128 stands for zero in the data rows.
Here are some points, one per row:
tensor([166, 152, 115, 140, 106, 156, 150, 141, 109, 158, 140, 181, 170, 148,
        169, 90, 94, 83, 120, 180, 177, 140, 81, 114, 128, 127, 163, 71,
        152, 86, 102, 77])
tensor([97, 93, 105, 107, 115, 117, 152, 138, 176, 157, 174, 106, 150, 142,
        130, 184, 96, 101, 146, 181, 117, 145, 154, 87, 163, 105, 57, 118,
        133, 114, 148, 132])
tensor([135, 129, 127, 103, 139, 157, 83, 149, 51, 203, 88, 92, 96, 56,
        159, 59, 155, 96, 178, 152, 102, 188, 130, 152, 113, 123, 118, 175,
        165, 129, 197, 134])
tensor([128, 122, 116, 138, 155, 141, 163, 92, 159, 150, 126, 116, 120, 131,
        135, 124, 161, 130, 147, 140, 112, 130, 97, 191, 132, 91, 154, 109,
        67, 117, 101, 137])
tensor([137, 120, 163, 159, 170, 142, 115, 119, 132, 123, 98, 144, 123, 112,
        136, 149, 123, 120, 97, 90, 137, 155, 85, 165, 140, 74, 125, 150,
        110, 132, 121, 113])
tensor([132, 104, 113, 141, 113, 137, 136, 104, 108, 122, 131, 163, 117, 147,
        115, 122, 113, 117, 101, 127, 160, 156, 112, 135, 170, 126, 91, 143,
        106, 140, 138, 144])
tensor([122, 116, 87, 208, 95, 96, 86, 187, 150, 63, 54, 113, 87, 178,
        186, 120, 176, 149, 115, 187, 93, 114, 135, 127, 128, 99, 98, 118,
        117, 153, 147, 149])
tensor([63, 48, 139, 161, 97, 128, 111, 108, 133, 120, 153, 127, 145, 95,
        129, 64, 136, 160, 106, 143, 145, 154, 87, 131, 96, 212, 146, 95,
        145, 170, 148, 135])
tensor([115, 189, 154, 139, 147, 96, 49, 124, 167, 207, 107, 153, 143, 98,
        38, 116, 152, 176, 111, 131, 113, 91, 135, 85, 164, 118, 107, 100,
        140, 89, 150, 113])
tensor([84, 172, 124, 117, 138, 90, 150, 149, 108, 127, 100, 92, 156, 127,
        152, 170, 106, 105, 118, 136, 178, 155, 94, 130, 104, 141, 102, 172,
        97, 161, 124, 144])
tensor([129, 183, 124, 197, 74, 95, 100, 163, 169, 147, 158, 90, 107, 127,
        131, 154, 171, 81, 123, 152, 132, 167, 145, 166, 88, 89, 140, 141,
        125, 84, 62, 96])
tensor([130, 126, 117, 125, 147, 146, 150, 116, 124, 140, 132, 124, 135, 137,
        140, 137, 124, 127, 145, 146, 128, 141, 105, 140, 141, 106, 123, 142,
        69, 128, 119, 131])
tensor([94, 120, 97, 109, 112, 136, 113, 148, 135, 142, 133, 152, 85, 132,
        107, 158, 129, 142, 108, 65, 199, 208, 165, 113, 131, 104, 208, 117,
        136, 118, 83, 109])
tensor([137, 138, 122, 181, 146, 131, 141, 132, 99, 112, 126, 114, 91, 117,
        121, 137, 83, 131, 122, 149, 72, 166, 164, 26, 145, 127, 245, 97,
        151, 144, 87, 124])
tensor([186, 113, 107, 95, 131, 67, 138, 139, 118, 147, 118, 153, 138, 109,
        45, 158, 131, 102, 150, 158, 90, 148, 119, 145, 38, 107, 170, 132,
        118, 183, 170, 161])
tensor([65, 166, 82, 118, 119, 142, 80, 106, 119, 70, 141, 172, 155, 90,
        167, 170, 165, 148, 206, 100, 134, 136, 114, 107, 115, 130, 137, 105,
        128, 115, 155, 138])
tensor([175, 182, 112, 122, 109, 136, 134, 123, 163, 84, 135, 161, 143, 114,
        119, 55, 116, 104, 106, 112, 103, 95, 69, 104, 158, 132, 123, 144,
        133, 147, 113, 201])
tensor([134, 139, 108, 115, 142, 97, 152, 113, 116, 146, 119, 124, 106, 112,
        135, 147, 95, 136, 122, 111, 87, 139, 79, 167, 151, 179, 122, 110,
        220, 90, 40, 240])
tensor([117, 143, 139, 154, 103, 53, 105, 72, 121, 179, 90, 149, 120, 122,
        93, 150, 118, 97, 126, 150, 136, 101, 156, 133, 164, 185, 140, 92,
        119, 146, 172, 116])
tensor([105, 80, 112, 140, 152, 46, 182, 183, 168, 127, 143, 111, 154, 135,
        145, 63, 140, 82, 151, 53, 142, 127, 141, 91, 159, 96, 145, 113,
        154, 99, 179, 137])
tensor([79, 138, 125, 148, 63, 164, 107, 122, 87, 77, 154, 159, 228, 52,
        138, 164, 152, 162, 192, 113, 98, 138, 115, 136, 136, 123, 126, 103,
        139, 114, 130, 119])
tensor([146, 179, 142, 96, 124, 105, 121, 113, 137, 133, 126, 132, 134, 137,
        131, 145, 98, 98, 121, 144, 125, 90, 155, 133, 151, 173, 137, 91,
        94, 140, 171, 104])
tensor([144, 71, 182, 90, 133, 163, 30, 133, 168, 130, 153, 98, 134, 171,
        104, 125, 163, 104, 158, 155, 76, 198, 75, 120, 119, 169, 136, 128,
        139, 154, 129, 117])
tensor([209, 78, 146, 114, 111, 78, 138, 202, 102, 71, 121, 83, 96, 35,
        151, 160, 173, 192, 108, 199, 170, 102, 121, 128, 179, 130, 131, 109,
        114, 108, 118, 115])
tensor([101, 168, 123, 99, 129, 130, 158, 88, 131, 106, 155, 104, 123, 111,
        126, 113, 128, 132, 111, 163, 111, 104, 110, 133, 161, 110, 165, 209,
        139, 135, 126, 85])
tensor([165, 173, 129, 118, 159, 144, 116, 180, 116, 87, 129, 135, 159, 112,
        135, 142, 87, 95, 96, 95, 155, 133, 122, 108, 103, 157, 86, 125,
        107, 171, 107, 156])
tensor([150, 128, 130, 88, 11, 183, 142, 187, 102, 198, 115, 58, 152, 207,
        137, 157, 191, 163, 91, 37, 92, 89, 113, 117, 140, 162, 151, 104,
        127, 143, 131, 140])
tensor([109, 144, 122, 124, 128, 159, 104, 85, 101, 68, 108, 109, 119, 204,
        89, 125, 123, 113, 116, 140, 178, 101, 123, 97, 151, 106, 143, 155,
        164, 120, 166, 176])
tensor([114, 174, 167, 77, 140, 80, 117, 144, 98, 94, 151, 196, 39, 203,
        173, 101, 147, 146, 166, 120, 116, 164, 160, 141, 123, 118, 79, 72,
        156, 138, 121, 97])
tensor([184, 72, 103, 117, 148, 64, 26, 85, 98, 139, 202, 129, 153, 151,
        249, 144, 132, 163, 98, 104, 129, 76, 133, 113, 128, 144, 159, 169,
        115, 124, 115, 129])
tensor([139, 128, 131, 140, 166, 135, 127, 131, 82, 109, 126, 110, 138, 165,
        87, 128, 80, 146, 134, 135, 135, 141, 155, 181, 164, 169, 121, 89,
        88, 114, 125, 118])
tensor([113, 139, 112, 114, 170, 134, 181, 99, 157, 149, 57, 111, 167, 142,
        155, 117, 136, 153, 160, 132, 100, 137, 127, 155, 143, 176, 134, 100,
        67, 144, 112, 82])
tensor([88, 125, 172, 93, 177, 138, 85, 169, 185, 128, 135, 87, 93, 95,
        109, 97, 139, 147, 120, 137, 158, 136, 57, 132, 85, 193, 130, 119,
        139, 127, 133, 143])
tensor([151, 113, 127, 85, 78, 110, 146, 82, 157, 97, 95, 119, 163, 135,
        122, 117, 93, 141, 118, 146, 147, 154, 152, 176, 138, 110, 122, 172,
        213, 140, 106, 59])
tensor([183, 137, 45, 170, 135, 131, 184, 105, 131, 111, 148, 110, 79, 145,
        79, 160, 179, 169, 157, 75, 136, 128, 87, 77, 86, 207, 63, 147,
        163, 117, 164, 52])
tensor([116, 115, 134, 141, 99, 124, 138, 117, 144, 121, 104, 124, 115, 140,
        136, 130, 84, 130, 144, 130, 142, 93, 175, 185, 53, 197, 139, 156,
        115, 45, 139, 184])
tensor([138, 117, 179, 158, 175, 141, 154, 156, 111, 96, 148, 143, 155, 131,
        116, 164, 97, 129, 91, 97, 50, 131, 122, 158, 126, 113, 114, 145,
        140, 75, 162, 104])
tensor([117, 158, 133, 114, 172, 152, 109, 126, 154, 162, 50, 122, 181, 115,
        162, 118, 111, 185, 63, 120, 112, 144, 175, 83, 115, 104, 102, 137,
        134, 119, 134, 116])
tensor([143, 127, 194, 121, 139, 82, 155, 135, 117, 77, 123, 105, 164, 163,
        103, 74, 154, 119, 162, 89, 158, 107, 129, 100, 130, 88, 188, 156,
        117, 90, 155, 124])
tensor([119, 147, 114, 115, 113, 153, 140, 108, 156, 114, 175, 90, 92, 107,
        109, 105, 116, 134, 140, 117, 130, 121, 147, 146, 161, 98, 123, 122,
        75, 148, 136, 168])
tensor([125, 140, 111, 139, 168, 168, 148, 135, 117, 137, 176, 149, 140, 157,
        134, 93, 129, 137, 105, 169, 129, 92, 138, 128, 38, 105, 119, 94,
        126, 111, 141, 124])
tensor([125, 140, 180, 134, 104, 138, 140, 86, 141, 108, 135, 125, 118, 85,
        136, 143, 138, 139, 108, 103, 132, 114, 165, 167, 78, 70, 114, 65,
        141, 175, 140, 134])
tensor([137, 91, 181, 147, 182, 137, 137, 97, 101, 154, 106, 89, 155, 135,
        118, 139, 180, 75, 193, 131, 181, 39, 135, 84, 142, 101, 91, 96,
        192, 134, 71, 138])
tensor([103, 137, 106, 149, 143, 133, 144, 120, 97, 161, 155, 110, 105, 134,
        138, 143, 82, 129, 93, 110, 127, 94, 66, 184, 136, 70, 141, 120,
        167, 178, 163, 90])
tensor([133, 139, 116, 139, 127, 172, 130, 103, 136, 116, 143, 69, 112, 116,
        147, 83, 91, 118, 151, 118, 121, 132, 198, 128, 146, 136, 110, 153,
        124, 134, 116, 110])
tensor([152, 104, 114, 100, 147, 199, 147, 125, 141, 120, 127, 164, 96, 87,
        149, 182, 170, 40, 63, 106, 118, 135, 181, 138, 144, 152, 145, 120,
        131, 91, 174, 139])
tensor([180, 104, 136, 161, 119, 154, 106, 131, 120, 154, 138, 146, 107, 126,
        105, 124, 77, 144, 157, 81, 138, 144, 119, 135, 155, 90, 102, 149,
        75, 104, 123, 146])
tensor([161, 93, 108, 117, 137, 143, 136, 127, 161, 135, 138, 122, 144, 122,
        119, 128, 92, 142, 148, 122, 119, 124, 192, 117, 87, 98, 92, 106,
        135, 176, 99, 117])
tensor([107, 141, 177, 135, 91, 120, 170, 117, 92, 157, 161, 141, 102, 118,
        128, 127, 111, 127, 126, 151, 143, 138, 140, 80, 116, 150, 84, 163,
        93, 142, 107, 137])
tensor([91, 98, 137, 116, 98, 154, 107, 201, 165, 132, 93, 210, 66, 129,
        114, 139, 77, 119, 174, 129, 118, 14, 124, 148, 138, 142, 156, 176,
        136, 154, 95, 83])
tensor([115, 109, 173, 147, 131, 114, 167, 98, 125, 134, 109, 189, 119, 123,
        143, 140, 151, 117, 91, 127, 120, 144, 108, 82, 112, 150, 98, 185,
        91, 152, 97, 145])
tensor([110, 109, 99, 95, 104, 152, 165, 108, 134, 160, 118, 152, 123, 161,
        131, 142, 117, 166, 131, 194, 140, 146, 98, 77, 121, 65, 136, 132,
        131, 81, 165, 168])
tensor([86, 111, 69, 114, 151, 118, 115, 159, 95, 128, 144, 156, 169, 142,
        61, 91, 200, 123, 101, 133, 123, 124, 201, 185, 152, 136, 133, 173,
        115, 142, 55, 131])
These points spread out most along one direction. For each point below, how far along it does it lie, from 0 to 99? 50 is the average, and the first point above lies past it. One standard deviation of the points above along it is 16.
tensor([105, 80, 112, 140, 152, 46, 182, 183, 168, 127, 143, 111, 154, 135,
        145, 63, 140, 82, 151, 53, 142, 127, 141, 91, 159, 96, 145, 113,
        154, 99, 179, 137]) 56
tensor([144, 71, 182, 90, 133, 163, 30, 133, 168, 130, 153, 98, 134, 171,
        104, 125, 163, 104, 158, 155, 76, 198, 75, 120, 119, 169, 136, 128,
        139, 154, 129, 117]) 3
tensor([139, 128, 131, 140, 166, 135, 127, 131, 82, 109, 126, 110, 138, 165,
        87, 128, 80, 146, 134, 135, 135, 141, 155, 181, 164, 169, 121, 89,
        88, 114, 125, 118]) 61
tensor([151, 113, 127, 85, 78, 110, 146, 82, 157, 97, 95, 119, 163, 135,
        122, 117, 93, 141, 118, 146, 147, 154, 152, 176, 138, 110, 122, 172,
        213, 140, 106, 59]) 64
tensor([165, 173, 129, 118, 159, 144, 116, 180, 116, 87, 129, 135, 159, 112,
        135, 142, 87, 95, 96, 95, 155, 133, 122, 108, 103, 157, 86, 125,
        107, 171, 107, 156]) 55
tensor([114, 174, 167, 77, 140, 80, 117, 144, 98, 94, 151, 196, 39, 203,
        173, 101, 147, 146, 166, 120, 116, 164, 160, 141, 123, 118, 79, 72,
        156, 138, 121, 97]) 49
tensor([180, 104, 136, 161, 119, 154, 106, 131, 120, 154, 138, 146, 107, 126,
        105, 124, 77, 144, 157, 81, 138, 144, 119, 135, 155, 90, 102, 149,
        75, 104, 123, 146]) 64
tensor([137, 91, 181, 147, 182, 137, 137, 97, 101, 154, 106, 89, 155, 135,
        118, 139, 180, 75, 193, 131, 181, 39, 135, 84, 142, 101, 91, 96,
        192, 134, 71, 138]) 55
tensor([150, 128, 130, 88, 11, 183, 142, 187, 102, 198, 115, 58, 152, 207,
        137, 157, 191, 163, 91, 37, 92, 89, 113, 117, 140, 162, 151, 104,
        127, 143, 131, 140]) 23
tensor([133, 139, 116, 139, 127, 172, 130, 103, 136, 116, 143, 69, 112, 116,
        147, 83, 91, 118, 151, 118, 121, 132, 198, 128, 146, 136, 110, 153,
        124, 134, 116, 110]) 64
tensor([130, 126, 117, 125, 147, 146, 150, 116, 124, 140, 132, 124, 135, 137,
        140, 137, 124, 127, 145, 146, 128, 141, 105, 140, 141, 106, 123, 142,
        69, 128, 119, 131]) 62
tensor([115, 109, 173, 147, 131, 114, 167, 98, 125, 134, 109, 189, 119, 123,
        143, 140, 151, 117, 91, 127, 120, 144, 108, 82, 112, 150, 98, 185,
        91, 152, 97, 145]) 55
tensor([119, 147, 114, 115, 113, 153, 140, 108, 156, 114, 175, 90, 92, 107,
        109, 105, 116, 134, 140, 117, 130, 121, 147, 146, 161, 98, 123, 122,
        75, 148, 136, 168]) 63
tensor([129, 183, 124, 197, 74, 95, 100, 163, 169, 147, 158, 90, 107, 127,
        131, 154, 171, 81, 123, 152, 132, 167, 145, 166, 88, 89, 140, 141,
        125, 84, 62, 96]) 51
